Look-ups in named tables: a row name and a column name give one cell, copied from the table.

Subigol =
      Viv  Gari  Neru  Benuf  Gotoliv  Kina
Pup   201   157   125    141      102   104
Tuf    40   176    12    149       76   104
Dun    83   148    34    137      125   104
Lero  141   194    98    121      136   104

Tuf, Kina => 104
Lero, Neru => 98
Pup, Gotoliv => 102
Dun, Gari => 148
Tuf, Gotoliv => 76
Pup, Neru => 125
Dun, Gotoliv => 125
Dun, Kina => 104
Lero, Kina => 104
Lero, Gotoliv => 136
Tuf, Gari => 176
Tuf, Neru => 12
Pup, Viv => 201
Tuf, Benuf => 149
Pup, Kina => 104

Table Sumib
,Zez,Magobu,Tig
Gubezig,940,664,33
Rus,846,775,614
Zuti,923,684,138
Zovedo,865,753,497

Magobu of Zuti is 684
Tig of Zovedo is 497
Tig of Zuti is 138
Magobu of Rus is 775
Tig of Rus is 614
Magobu of Gubezig is 664
Zez of Gubezig is 940
Zez of Zovedo is 865
Tig of Gubezig is 33
Zez of Rus is 846
Zez of Zuti is 923
Magobu of Zovedo is 753

Togamo:
,Tapumo,Boku,Muz,Kub,Dis,Rak,Nitibi
Volafil,0.129,0.101,0.400,-0.053,-0.012,0.480,-0.067
Vutaz,-0.113,-0.202,-0.064,-0.292,0.374,-0.182,0.398
Lebodo,-0.459,0.271,0.212,0.188,0.460,-0.058,0.296
Sobo,0.593,-0.160,0.431,-0.325,0.300,0.171,-0.389
Reto,0.438,0.003,0.227,0.029,0.228,0.226,-0.198
Rab,0.192,0.208,0.598,-0.550,0.565,0.597,0.077
Voge,-0.184,0.350,0.004,-0.138,0.172,-0.081,-0.216
Zisitib,0.238,0.030,0.428,-0.417,0.546,0.503,0.194
Lasoz,-0.301,0.005,0.297,0.592,0.027,-0.235,0.283
Bipimi,0.075,-0.333,0.659,-0.038,-0.105,0.210,0.590
Bav,-0.586,-0.073,-0.249,0.058,0.167,0.148,-0.096
Nusumo,0.434,0.119,0.716,0.122,0.366,-0.016,0.236
Dimi,-0.472,-0.003,-0.082,0.286,0.470,0.329,-0.348

Dis of Zisitib = 0.546
Kub of Sobo = -0.325
Boku of Bav = -0.073
Tapumo of Bav = -0.586
Dis of Rab = 0.565
Boku of Sobo = -0.160
Which row has the largest Rak? Rab

Ludi:
columns: Giki, Dur, Fomeg, Dunagu, Doru, Zudusub, Pov, Kedefur, Fefof
Gebobi: [30, -34, -31, 20, -52, -44, -26, 51, 2]
Kamet: [30, -34, -30, 19, -52, -44, -27, 51, 2]
Kole: [-22, -44, -24, -26, -47, -47, -31, -7, -33]
Deze: [4, -23, -59, 1, -36, -28, -42, -3, -4]
Masi: [13, -19, -47, -9, -33, -29, -47, 10, 10]
Bodagi: [-33, -31, -36, -52, -31, -35, -50, -37, -23]
Peb: [25, -30, -24, -1, -45, -43, -35, 44, 8]
Pege: [-14, -40, -44, -1, -49, -41, -27, -6, -32]
Befadeg: [-29, -35, -25, -50, -36, -41, -45, -24, -24]
Muto: [-13, -40, -45, 0, -48, -40, -27, -6, -31]
Zenat: [-30, -34, -28, -52, -34, -39, -47, -28, -23]

Zenat, Zudusub: -39
Befadeg, Pov: -45
Zenat, Pov: -47
Gebobi, Dunagu: 20
Zenat, Fomeg: -28
Masi, Zudusub: -29
Deze, Pov: -42
Bodagi, Kedefur: -37
Kamet, Dunagu: 19
Kamet, Zudusub: -44
Kamet, Pov: -27
Bodagi, Zudusub: -35
Befadeg, Dur: -35
Muto, Giki: -13
Bodagi, Doru: -31
Gebobi, Kedefur: 51
Pege, Fefof: -32
Pege, Doru: -49
Gebobi, Dur: -34
Pege, Zudusub: -41

Pep.csv
,Sidan,Mifinom
Birotil,84842,34962
Refug,81868,54959
Mem,85586,29081
Kal,82426,47901
Netesu,76850,85541
Tisubet,76478,86718
Fopef,86701,22023
Mis,82054,54959

Refug, Sidan -> 81868
Tisubet, Mifinom -> 86718
Mis, Sidan -> 82054
Mem, Mifinom -> 29081
Mem, Sidan -> 85586
Birotil, Sidan -> 84842
Kal, Mifinom -> 47901
Mis, Mifinom -> 54959
Fopef, Mifinom -> 22023
Netesu, Mifinom -> 85541
Birotil, Mifinom -> 34962
Refug, Mifinom -> 54959
Kal, Sidan -> 82426
Fopef, Sidan -> 86701
Netesu, Sidan -> 76850
Tisubet, Sidan -> 76478
Row with the largest Mifinom: Tisubet

Zab.csv
,Fodeno,Momam,Geg,Ledum,Pumubi,Novizoz,Buzur,Tik,Nid,Fugi
Sif,-36057,67216,1347,-22686,24894,34979,15634,21440,-1794,-3966
Dimo,19811,-5362,17661,17108,-22700,29278,-25199,977,-42481,-21650
Rugo,64125,72089,35950,15781,-14723,4531,-11607,38466,-13986,12794
Kidin,641,11321,-39585,-26473,-14392,-13237,24455,-16163,41601,-16103
Zes,-35689,75480,52561,49973,27648,-10865,39435,-4758,-65004,48856
Demomed,24872,-35854,-13634,-59134,-16647,-11500,-54714,-10010,63711,-57

What is the Ledum of Sif in Zab? -22686
What is the Fodeno of Sif in Zab? -36057
What is the Ledum of Rugo in Zab? 15781
What is the Fodeno of Demomed in Zab? 24872
What is the Pumubi of Zes in Zab? 27648
What is the Fugi of Zes in Zab? 48856
What is the Fodeno of Dimo in Zab? 19811
What is the Tik of Sif in Zab? 21440
What is the Tik of Kidin in Zab? -16163
What is the Buzur of Demomed in Zab? -54714
What is the Geg of Sif in Zab? 1347
What is the Geg of Kidin in Zab? -39585
What is the Ledum of Dimo in Zab? 17108
What is the Momam of Kidin in Zab? 11321
What is the Pumubi of Kidin in Zab? -14392
What is the Nid of Sif in Zab? -1794
What is the Pumubi of Rugo in Zab? -14723
What is the Pumubi of Sif in Zab? 24894
Row with the largest Nid: Demomed

